128 stands for zero in the data rows.
Here are some rows, each followed by its group. Groups can overlap.
[162 142 114 143 138 133 134 115 125 125 151 107 125 153 195 124 122 143
 148 147 148 120 144 154  66 189 108 139 114 125  89 151 135 115 128  75
 112 158 159] 0
[150 112 115 125 109 128 112 148 145 113 136 125 108 117 129 144 150 146
 126 139 152 104 126 107 120 136 112 124 111 148 118 145 137 136 129 120
 141 152 110] 1
[163 133  97 124 130 140 113 122 155 120 145 104  97 123 144 142 141 139
 151 161 125  99 140 120 112 138 115 103 133 130 117 145 147 161 144 118
 148 129 129] 2
[ 83 108 165 120 169 128 177 103 101 115  92 157 152 115  77  83  82 116
  94  91 101 151 153 158 174  74 138 137 146 160 131 113 141 110 109 139
 121  83 158] 3
[110 141 164 108 140 109 115 126 152 155 129 141 115  96 115 142 136 138
 121  91 138 170 116 141 147 110 120 136 119 129 148 134 114 114 139 138
 116 135 130] 4
[115 137 134 125 157 142 187 103 124 121 110 160 121 139  86  74  68  94
  99 122  97 134 158 174 173  79 161 121 142 141 145  99 149 136 134 162
 132  97 182] 3
[118 122 122 131 128 156 124 137 128 108 141 131 142 123 123 130 130  69
 135 126 137 135 108 141 129 126 186 104 119 135 157  64 116 163 130 160
 154 141 128] 5
[154 118 105 134 132 115 113 131 135 131 136 120 116 129 139 138 144 142
 136 153 123  97 133 130 113 141 117 118 132 146 123 134 141 140 131 122
 138 111 129] 1
[161 127 110 127 103 152 128 146 137 103 147 123 111 138 148 135 131 152
 127 152 130 112 130 106 111 143  99 119 124 126 122 160 139 145 134 120
 132 142 122] 6
[148 135 124 151 141 133 123 118 148 127 152 119 117 149 190 140 132 143
 150 124 141 135 116 149  71 195 116 139 119 160  99 137 131 115 137  68
 121 132 133] 0
[124 151 167  95 127  96 108 125 140 157 124 140 109  96 127 150 150 133
 114  94 143 164 125 111 136 119 121 118 115 127 133 139 139 139 146 140
 127 155 124] 4
[129 106 107 129 123 148 127 131 122 104 123 126 132 120 124 130 132  73
 121 151 140  96 139 127 125 130 188 103 122 130 144  70 131 165 127 164
 158 136 127] 5
[121 159 100 162  93  87 175 154 124 177 120 109 127 176 148  80  77 144
 142 159 115 101 119 101 109 142 112 138 138  62  87 150 109 114 129  79
 107 120 113] 7
[151 123 118 132 130 105 113 131 132 139 138 114 122 130 146 144 146 130
 140 144 123 106 133 122 103 152 126 121 135 140 130 128 136 136 127 132
 141 119 123] 2
[163  96  96 118 105 159 127 151 139  88 148 145 121 114 132 136 138 168
 102 159 114  89 136 126 120 136  90 125 134 138 118 167 136 136 136 117
 131 102 127] 1
[114 149  97 164  94 100 156 145 142 158 115 118 105 177 129 101  98 144
 135 162 150 101 137 124 128 123 112 121 116  53  92 152 101 143 142  79
 133 162 136] 7
[162 119 116 124  84 171 127 157 132  85 145 146 112 129 135 132 130 167
 111 137 158 116 118  96 128 125  83 132 109 138 116 173 146 121 133 119
 112 174 105] 2
[151 106 138 141  96 136 131 161 111 112 141 148 142 139 155 124 130 150
 106 123 152 124 120  93  94 158 105 142 111 135 125 147 134 112 122 133
 117 159 100] 1
[136 150 131 105 117 113 116 128 142 146 127 143 100 104 123 140 141 118
 115 129 128 137 125 110 131 117 138 103 126 130 134 119 139 158 143 151
 146 129 122] 4
[143 146 104 127 159 107 104 109 154 158 152  97 113 123 131 153 149 132
 165 147 107 115 114 142 127 134 126 108 135 146 126 127 123 151 141 115
 151  96 128] 6
[134 149 141  95 120 107 109 130 137 150 130 134 108 102 124 151 147 131
 120 113 126 143 117  92 134 118 129 105 129 126 136 136 140 160 139 142
 149 140 104] 4
[ 97 121 154 138 164 109 161  96 107 127  98 150 167 130  92  78  93 125
 107  97 108 162 149 164 168  97 134 169 141 137 132 128 126  80 101 140
 102 105 163] 3
[111 151  90 154 103 104 162 145 129 157 114 115 119 169 125  97  94 145
 139 162 147  98 130 120 138 116 110 112 115  51  94 149 103 145 128  82
 130 163 128] 7
[124 152 181 116 142  90 134 121 170 176 131 173  90  99 114 122 122 118
  94  77 152 182 137 181 143 115 141 141 112 154 163 109 125 110 156 168
 115 147 168] 4
[136 142 132 105 122 109 123 125 141 145 131 134 109 114 125 141 138 122
 119 131 126 130 124 113 140 119 133 108 128 123 140 127 136 155 138 154
 141 133 124] 4
[151 156  97 122 170  92 105  85 142 170 140  73 103 131 146 152 148 117
 183 161 111 102 139 147 113 138 134  97 141 136 120 125 141 171 140 125
 156 108 152] 6
[105 133  84 168  88  83 169 159 133 157 102 120 125 173 123  86  88 122
 122 174 118  75 121  91 122 133 129 132 133  70  91 124  98 122 126  85
 126 108  96] 7
[167 122  98 123 118 160 124 132 139  96 151 134 108 132 144 131 130 157
 120 159 139 104 129 109 109 138  97 115 127 133 120 164 143 147 139 113
 130 147 122] 1
[109 139  96 136 131 123 141 116 131 136 116 114 116 148 129 118 116 123
 139 161 128 107 157 169 131 124 131 124 127  85 135 125 119 133 137 142
 127 137 175] 8
[135 116 138 149 143 162 108 119 162 105 148  94 105 147 145 149 143 156
 172 108 142 151 101 112 118 144 102 156 122 133 128 152 117 100 147 106
 104 133 103] 0
[147 157 109 131 171  85 106  94 137 172 138  69 112 134 144 152 149 118
 184 152 122 112 141 140 122 128 135 108 131 141 124 122 150 153 133 126
 141 130 149] 6
[122 136  71 149 126 128 146 127 142 128 120 106 107 168 129 110 107 115
 143 187 133  78 155 167 129 128 136 113 125  75 134 125 111 144 140 146
 134 143 172] 8
[152 111 127 151 143 138 127 122 139 115 132 112 119 154 184 132 136 148
 136 133 136 113 142 144  64 193 109 152 116 152  88 142 140  93 124  77
 111 137 140] 0
[110 107 139 109 128 139 106 133  91 106 113 113 170 105 126 149 155 109
 136 120 135 124 123 101 122 131 149 120 125 126 125 105 123 133 108 137
 136 134 102] 5
[ 88 127 144 123 157 148 163 112 122 120 118 151 135 120  74  94  89 110
 114 113  94 148 114 133 177  76 150 107 144 156 138 109 128 151 128 124
 153  82 122] 3
[114 139 139 113 130 114 117 126 154 148 132 145 111 103 112 141 134 122
 119 113 133 149 111 136 142 117 137 125 127 138 148 116 112 130 141 141
 131 125 119] 4
[100 145  91 156 131 121 153 122 142 137 110 113 103 165 131 103 108 118
 140 169 130  91 160 177 128 128 136 107 132  81 125 124 114 156 142 134
 140 135 181] 8
[157 134 128 131 105 135 122 144 112 121 147 130 132 138 136 139 134 153
 131 135 112 123 135 122 124 129 102 134 133 119 119 164 136 120 125 126
 110 118 137] 1
[151 140 118 121 128 118 107 125 136 145 139  99 110 125 132 148 147 135
 154 141 140 119 132 117 127 126 121 112 116 138 124 138 143 143 139 121
 126 159 127] 2
[154 108 112 116 100 178 115 154 161  91 156 151 102 113 118 139 136 168
 111 143 144 122  97 105 127 130  90 123 120 145 121 165 122 134 144 104
 133 148  98] 2
[104 119 135 120 133 146 110 131 113 120 128 120 147 108 116 146 141 104
 145 114 132 139 102 115 136 123 153 116 122 128 143  98 116 138 114 136
 142 130 102] 5
[120 126 137  99 125  95 108 133 139 148 114 150 114  88 123 150 156 127
 104 118 132 129 133 113 127 125 130 123 125 137 129 117 137 136 130 141
 138 122 115] 4
[ 98 133 153 116 153 144 178 100 110 118 103 162 145 124  91  83  79 102
  95 106  92 151 153 163 167  84 155 136 151 143 136 107 151 119 119 152
 114  91 172] 3
[ 97 113 148 125 139 131 118 127  94 119 101 113 161 118 120 138 145 112
 126 111 145 136 149 147 120 134 143 144 117 112 131 109 119 108 107 143
 123 147 148] 5
[155 116 114 118  94 167 116 160 159  96 159 153 106 118 138 146 136 156
 112 136 130 124  97 107 117 144 100 121 127 137 129 150 120 139 144 109
 142 129  89] 6
[110 151  86 165  90 106 173 154 124 159 108 124 118 184 128  85  84 125
 135 171 111  86 118  91 131 121 129 125 133  52  95 132 106 135 133  80
 126 122 101] 7
[104 134 130 123 142 146 153 108 114 115 113 134 142 123  97 107  99 117
 117 133  96 132 133 119 164  90 145 112 153 125 128 120 140 154 121 134
 140 101 137] 3
[ 82 140 132 128 143 118 121 122 132 147 110 114 137 135 123 135 132 147
 149 126 134 136 128 163 132 125 110 143 123  99 133 139  99 107 130 125
 112 131 146] 8
[118 140 137 108 127 114 105 128 152 154 133 147 110  93 119 150 145 121
 119 111 125 147 102 120 138 116 135 110 126 139 143 120 121 145 141 134
 143 118 104] 4
[117 148 169  99 132 108 114 116 116 152 119 137 131 100 123 140 138 141
 121  95 138 165 138 129 135 118 114 139 124 119 134 148 134 106 128 141
 111 144 131] 4
[ 75 127 161 100 141 130 111 118  93 132 107 153 173  90 108 147 143 133
 112  88 102 173 120 147 141 113 124 189 143 139 140 130 120  48 107 126
  70  84 132] 3
[131 144 148  99 121 114 117 126 146 151 122 136 103 104 118 142 136 129
 122 110 135 150 129 108 136 116 125 107 126 123 135 136 134 151 147 138
 141 148 124] 4
[167 125 118 131 106 153 128 143 125  98 153 144 130 133 155 130 128 151
 112 144 110 117 126 108 104 150 103 121 142 117 122 158 130 132 126 119
 132 115 118] 6
[113 130 133 129 148 141 166 109 115 124 111 142 132 129  97  95  89 108
 112 122 104 133 147 151 159  88 146 129 140 123 141 115 137 125 125 154
 120 106 161] 3
[101 121 147 119 131 143 108 130 103 120 123 118 163 110 118 148 141 110
 147 102 136 156 111 120 138 124 151 129 121 126 143 101 111 125 112 132
 128 137 109] 5
[110 130 144 130 161 144 200  98 126 120 112 168 127 141  82  59  55  89
  87 118 101 143 161 183 177  69 168 120 146 147 152  91 148 136 133 165
 130  96 191] 3
[153 124 111 137 150 114 139 114 120 138 142 118 126 133 189 124 124 141
 129 148 142 101 151 163  60 200 109 133 124 143  77 143 134 124 119  63
 128 138 163] 0
[104 133  90 157  98  82 170 156 120 168 111 118 143 154 131  85  88 138
 132 168 132  85 121  93 118 135 117 144 122  70  89 137  99 116 116  75
 121 124 100] 7
[106 105 164 117 138 133 122 127  92 111 106 119 169 114 121 138 139 101
 126  97 147 144 146 145 128 129 152 149 115 127 142  95 127  98 105 158
 110 147 143] 5
[165  91  92 112 108 161 122 147 154  85 142 144 101 105 128 131 141 166
 106 164 137  82 128 108 121 134  88 124 123 146 110 161 132 137 137 107
 137 133 111] 2
[ 99 105 172 108 134 145 105 126  76 105 106 113 182 105 124 148 156  99
 134  87 153 151 132 120 120 136 157 138 111 128 135  97 130 108  90 144
 113 157 122] 5
[123 130 131 121 120 156 121 131  98 105 117 112 149 126 129 138 136  84
 139 129 136 130 132 118 125 124 168 115 122 112 139  91 135 150 115 152
 139 146 125] 5
[ 98 108 145 132 167 136 200 100 128 114 102 174 133 124  71  57  61  88
  74 114  93 129 154 178 179  71 167 117 152 167 141  85 146 138 125 152
 142  84 172] 3
[145 107 150 143  58 172 132 187 117  95 154 175 148 139 139 131 121 174
  89 102 146 158  92  98 111 145  85 157 119 131 136 166 114  92 125 122
 105 138  82] 6
[128 132 160 104 130  88 123 126 150 162 122 149 104  95 120 137 141 122
  94 105 142 143 138 136 129 124 132 127 116 144 146 121 137 129 139 160
 136 141 140] 4
[ 93 128 135 132 160 152 186 106 142 122 123 169 127 124  76  69  68  98
  97 112  91 147 126 158 180  69 167 107 154 160 148  91 131 160 133 145
 154  78 146] 3
[150 133  76 126 191  87 102  77 152 162 136  71  98 113 134 148 158 122
 178 179  97  70 151 156 109 140 134  98 149 153 119 120 139 174 144 125
 164  80 158] 6
[111 150  91 152  93  98 161 146 120 160 111 126 130 164 138 100  93 129
 128 167 138  92 123  97 124 131 122 127 124  45  87 139  99 133 128  73
 124 154 103] 7
[153 120 120 122  93 156 109 158 152 107 154 148 112 117 135 147 144 160
 120 132 121 128 102 115 126 133 103 127 126 137 126 150 120 135 137 117
 134 119  98] 2
[154  96 144 138  53 163 131 186 117  84 143 169 143 142 146 128 130 168
  80 115 160 130 115  84 109 144  86 157 106 135 128 164 129  94 114 125
 102 166  85] 2
[158 100 109 126  94 149 122 162 146  97 140 138 112 122 138 138 145 161
 107 151 135 101 126 110 109 142  95 129 126 136 124 154 133 128 131 128
 131 133 110] 2
[163 132  79 110 146 140 115 105 158 118 147 103  99 122 130 142 140 152
 150 176 117  83 138 133 131 123 103 103 135 140 115 158 143 162 149 110
 147 129 144] 6
[106 130 140 121 154 145 166 105 107 118 109 147 139 131  91  88  85 107
 109 118 101 137 141 143 168  83 148 117 151 132 133 115 144 142 122 142
 136  96 154] 3
[150 112 121 151 144 132 117 119 139 117 136 107 117 152 179 134 141 143
 145 138 143 110 128 124  70 190 110 151 117 151 101 144 140 103 127  85
 116 140 124] 0
[ 86 133 151  98 131 128  93 133 107 138 112 143 159  79 121 167 163 141
 120  99 104 156 103 119 133 124 120 161 137 137 142 134 117  78 115 124
  95  98 104] 4
[ 96 111 162 130 175 127 202  95 121 117  97 173 135 128  67  56  57  93
  73  98 105 150 169 198 177  74 160 137 145 166 145  90 147 114 116 161
 118  82 190] 3
[124 149 151 107 131 109 116 123 127 150 120 129 122 103 125 142 142 132
 124 105 134 150 130 116 138 115 123 125 129 119 137 140 136 128 131 142
 125 143 125] 4
[157 143 103 122 140 115 112 111 137 145 143  98 109 127 143 152 146 133
 162 155 106 109 140 138 118 137 123 107 143 128 123 142 137 150 141 119
 137 106 143] 6
[155 148  97 122 160 108 110 101 132 155 140  84 107 129 138 144 146 127
 170 161 105  99 143 146 122 131 128 106 142 129 124 134 141 156 136 123
 146  98 150] 6
[155 112  92 118 144 123 113 116 140 123 143 118 112 115 120 143 146 147
 135 164 104  78 140 146 128 128 102 114 143 150 114 144 140 144 130 119
 144  91 140] 6
[143 140 124 111 119 108 125 135 162 153 142 156  87 109 123 131 128 105
 108 133 133 129 129 117 135 118 151  94 123 132 142 111 138 178 154 158
 162 141 129] 4
[154 109 101 129 129 132 117 131 155 116 137 118 103 123 147 137 141 142
 130 158 128  90 132 120 102 151 113 107 125 145 121 140 137 148 137 123
 148 128 120] 2
[119 117 129 106 128 119 111 136 136 135 118 124 113  99 117 148 148 134
 123 128 131 119 117  98 128 119 118 109 125 129 126 129 124 151 135 127
 147 123 103] 4
[ 97 116 139 134 161 123 167  98 112 112  96 157 154 135  84  74  82 103
 100 115  93 146 140 140 175  86 152 128 156 153 128 110 130 127 109 131
 140  83 141] 3
[ 86 119 110 142 140 111 138 118 127 140  98 120 128 145 120 117 122 133
 132 145 130 101 157 172 127 128 120 126 125  93 126 127 112 126 128 127
 127 126 168] 8
[149 134 138 132  86 129 106 155 120 131 140 116 129 141 138 140 146 143
 140 118 151 140 125 104 123 134 114 134 112 125 132 148 140 120 133 132
 114 171 111] 1
[158 100 141 137  80 155 129 174 107  92 142 170 154 137 134 124 130 170
  87 116 153 128 115  90 113 137  87 157 104 142 115 161 134  90 112 130
 103 158  91] 6
[134 147 138 109 124 117 124 124 155 147 128 137  95 107 124 132 131 117
 114 121 133 139 134 126 133 114 134 108 125 121 139 126 135 154 141 149
 139 141 135] 4
[146 133 136 159 110  88 117 141 117 147 127 118 154 164 151 128 134 130
 140 116 156 139 122 100 108 155 125 152 114 135 123 137 128 105 117 134
 122 165 106] 1
[113 121 161 115 118 159 109 124  75 100 115 107 172 115 133 147 144  85
 145 101 154 158 126 111 125 130 170 120 111 112 141  91 136 138 109 148
 136 168 121] 5
Which 3 groups are nearest to each row below, nearest first, going by the distance to the centre of the group?
[153 137 119 153 129  83 112 126 123 147 134 106 143 151 141 132 138 133
 152 136 124 123 133 129 122 145 120 141 134 138 120 142 132 117 116 128
 131 121 125] >> 6 1 0
[ 89 146 106 145 128 121 122 120 124 144  97  96 129 154 139 136 135 147
 154 152 136 105 144 152 119 132 108 122 127  65 115 149 115 137 128 114
 130 144 161] >> 8 6 7
[117 125 145 118 132 147 124 119  96 115 116 118 154 124 130 127 132  95
 137 116 140 143 138 139 132 122 156 134 125 112 140 105 131 120 117 158
 116 150 144] >> 5 4 8
[ 97 132 171 126 145 137 129 123 104 128 121 131 168 115 120 131 125 100
 132  83 145 173 127 175 137 120 156 166 121 129 159  96 111  87 110 158
 100 141 161] >> 5 4 3
[136 130 135 107 131  94 131 131 159 153 125 159  94 102 117 122 131 110
  94 124 138 123 145 153 133 120 145 121 121 145 146 103 139 135 142 163
 139 130 151] >> 4 6 8
[158 137 143 154 112 130 136 131 103 132 144 135 152 162 166 120 123 137
 116 117 145 144 119  93  91 167 116 135 120 126 133 146 140 120 115 134
 115 154 106] >> 1 2 0
[114 111 138 120 135 134 127 126 105 116 112 125 159 117 119 131 137 104
 125 119 138 131 138 142 132 125 154 138 123 122 144  98 127 114 112 157
 119 134 145] >> 5 4 8
[130 148 166 110 137 103 135 123 138 159 121 148 109 111 124 127 122 118
 106  95 144 165 149 158 136 113 130 140 123 125 150 126 143 112 136 165
 107 152 165] >> 4 5 8
Which 3 groups are nearest to each row below, nearest first, going by the distance to the group's nearest row?
[133 121 147 147 136 159 112 127 161 102 144  99  99 147 148 149 147 159
 163 104 134 153  99 116 107 152 102 153 126 136 125 152 117  97 147 108
 110 131 106] >> 0 2 1
[153 139 140 154 109 121 133 137 105 137 138 118 144 164 160 126 123 134
 134 120 145 140 125 104  97 161 117 134 118 124 130 147 138 119 117 137
 114 155 119] >> 1 2 6
[110 107 151 113 133 134 118 130  95 111 109 119 160 112 121 139 139  97
 126 112 145 132 138 133 131 127 158 131 112 129 138  94 128 116 105 157
 123 143 132] >> 5 4 8
[149 125 133 153 101 102 110 150 124 132 134 120 145 149 141 129 140 135
 139 121 164 137 125  95 119 152 118 150 112 143 126 140 129  99 115 129
 125 177  98] >> 1 2 6
[118 128 135 115 128 148 125 123 100 112 119 113 155 126 130 138 131  98
 140 119 137 139 132 125 127 126 160 120 124 111 142 104 135 137 109 149
 125 146 134] >> 5 4 3
[130 137 113 127 135 132 123 118 119 126 127 115 134 132 116 130 128 121
 138 145 125 120 143 147 140 113 134 136 129 115 143 128 135 104 123 157
 105 135 155] >> 8 5 1
[161  96 110 121  90 154 119 160 142  85 147 145 116 112 136 136 142 167
 101 147 140 105 123 102 115 137  90 129 116 145 115 162 134 129 136 113
 132 141 107] >> 2 6 1
[130 111 120 132 119 133 113 133 103  99 117 124 163 128 128 129 137  69
 135 134 145 126 131 112 130 136 186 109 121 127 137  78 123 158 109 149
 165 152 114] >> 5 4 2
[108 149 171  99 137  98 102 125 144 164 125 148 112  87 114 153 149 137
 119  80 138 174 103 122 146 115 117 127 118 140 144 133 118 125 133 138
 131 140 112] >> 4 5 8
[113 127 108 131 148 136 168 117 151 126 130 156 110 128  92  88  85  93
 109 144 104 118 124 165 167  89 169 117 145 151 155  88 122 150 142 155
 146  94 146] >> 3 5 4
[124 104 126 119 128 145 122 128 108 106 122 127 146 115 126 130 139  81
 127 133 141 116 138 132 121 131 171 117 124 134 145  77 128 145 115 158
 143 135 131] >> 5 4 2
Which 4 groups are nearest to each row below, nearest first, going by the distance to the centre of the group?
[141 139 113 124 144 114 104 118 153 150 145 106 113 124 126 156 150 135
 159 133 124 123 106 127 123 135 123 112 128 149 131 129 126 144 141 111
 145 125 119] >> 6 4 1 2
[168 130  90 106 120 151 112 125 162 110 150 115  89 113 139 148 147 147
 138 165 106  94 136 123 123 135 110  99 136 129 114 155 140 166 148 112
 148 107 132] >> 6 2 1 4
[127 130 150 101 130  92 118 130 144 157 117 156 106  96 115 140 142 117
  91 112 138 135 141 142 129 124 135 135 128 150 145 116 141 117 133 159
 122 130 146] >> 4 5 1 6
[103 124 144 115 132 137 109 121 118 126 126 122 150 110 124 151 147 111
 144 103 138 154 105 115 137 121 145 128 128 129 142 111 115 131 120 134
 132 133 104] >> 5 4 1 6
[107 141  90 137 124 131 124 132 129 133 112 100 119 147 138 135 129 129
 152 167 126  92 134 135 124 129 123 105 127  79 121 135 117 157 136 123
 143 131 139] >> 8 6 1 7
[146 150 133 135 122 113 115 130 122 147 144 101 124 145 144 141 141 129
 159 125 166 135 128 105 115 143 127 123 109 140 130 136 144 130 133 133
 121 177 115] >> 1 6 2 4
[100 114 115 125 129 132 127 130 143 119 104 105 113 121 122 131 134 142
 144 145 128 107 133 128 132 127 111 118 127  94 118 140 116 139 132 120
 142 121 134] >> 8 6 1 2
[ 86 129 146 120 159 143 155 111 119 121 113 145 145 113  85 103 101 123
 118 101 104 151 111 137 166  86 139 126 141 148 137 114 123 134 125 127
 133  89 131] >> 3 4 5 8
[160 100  97 120  98 155 115 158 140  95 144 145 108 115 129 140 143 163
 107 155 129  94 126 112 122 135  92 126 130 142 117 160 137 130 130 122
 135 119 116] >> 2 1 6 4
[137 148 140 105 120 104 123 130 153 155 135 141  90 107 122 130 130 114
 108 123 131 135 133 125 141 118 140 104 126 135 142 121 146 159 145 158
 145 146 133] >> 4 6 1 2
[160  86 157 149  48 172 143 190  96  69 146 192 166 147 147 118 119 177
  60 104 168 139 110  68 100 159  80 162 102 135 122 168 129  74 112 134
  95 176  75] >> 1 2 0 5
Which 4 groups are nearest to each row below, nearest first, going by the distance to the group's nearest row?
[128 135 154 101 130  87 117 127 149 156 122 154 102  92 122 140 148 122
 100 109 138 141 134 134 134 123 131 122 119 148 141 121 135 130 137 154
 132 140 132] >> 4 2 1 5
[117 115 136 134 133 128 111 123  94 109 112 126 181 129 125 127 138  99
 136 116 141 145 133 125 135 129 159 143 125 120 133 101 122 111  98 149
 131 142 121] >> 5 4 1 8
[137 117 154 145 139 164 111 121 153  97 147  97 108 144 142 147 142 159
 168  98 135 163 108 122 111 143 105 157 128 134 119 150 115  91 146  94
 102 131 110] >> 0 1 2 6
[149 126 153 146 126 161 105 123 144 101 138  89 101 157 158 152 152 148
 161 106 131 152 135 121  97 155 104 162 131 131 106 155 144  86 142 101
  86 139 132] >> 0 1 6 2
[157 103 149 166 143 147 114 116 139  84 133  90 124 163 143 124 138 159
 170 111 135 143 129 119 122 148  93 174 125 121 107 156 121  73 132 104
  97 141 120] >> 0 1 6 8
[153 110 149 146  87 140 134 165 104 107 139 148 160 151 151 122 125 153
  95 107 177 133 114  82 104 156 102 152  93 144 125 151 137  92 106 131
 100 186  91] >> 1 6 2 0
[165 126 140 137  87 157 130 155 104 103 149 147 149 151 166 124 126 151
 104 120 120 139 123 100  99 155 104 140 137 112 128 157 127 117 118 127
 113 129 108] >> 6 1 2 0
[122 104 135 117 121 152 116 135  98  98 118 121 158 113 128 135 144  68
 130 122 147 120 131 121 116 136 186 110 112 130 146  66 131 154 108 159
 153 146 120] >> 5 4 2 3
[141 140 119 133 136 112 109 124 143 151 148 108 121 131 142 147 146 134
 152 130 115 125 117 137 122 142 123 124 138 142 130 131 123 140 138 121
 138 102 121] >> 6 2 1 4
[ 97 114 144 128 165 128 191 103 117 120 102 164 138 122  77  74  69  95
  84 111 101 134 161 182 171  79 156 134 142 156 142  98 141 120 121 158
 124  86 177] >> 3 8 5 4
[132 127 115 127 116 156 118 130 111 103 128 113 140 130 131 138 135  77
 139 146 133 114 121 108 128 124 177  95 124 113 141  82 131 174 123 156
 154 146 117] >> 5 4 2 3
Which 3 groups are nearest to each row below, nearest first, going by the average distance to the group's rows?
[139 151 111 141 171  93 107  99 152 171 151  90 119 130 147 154 147 119
 174 141 106 118 114 142 105 153 143 104 143 148 136 113 124 162 137 121
 150  95 130] >> 6 4 8
[121 132 131 122 126 149 121 124  98 110 120 114 151 125 129 147 137  98
 142 126 137 135 133 118 124 123 156 113 122 111 142 108 134 141 115 147
 130 145 128] >> 5 4 1
[129 153 167  95 124  99 107 124 140 162 126 145 104  97 127 151 148 134
 110  94 140 163 129 108 136 116 124 112 123 132 139 138 138 150 141 140
 138 156 116] >> 4 1 5
[133 148 156  97 123  98 117 127 144 159 133 142 101 101 126 141 142 123
 113 105 131 156 133 115 131 119 129 108 122 132 140 131 140 150 144 149
 143 153 128] >> 4 1 5
[ 81 124 166 127 167 142 185 100 124 126 108 176 141 120  74  69  69 104
  93  89  99 170 132 175 182  73 154 137 148 161 147 100 136 121 132 141
 127  82 160] >> 3 4 5
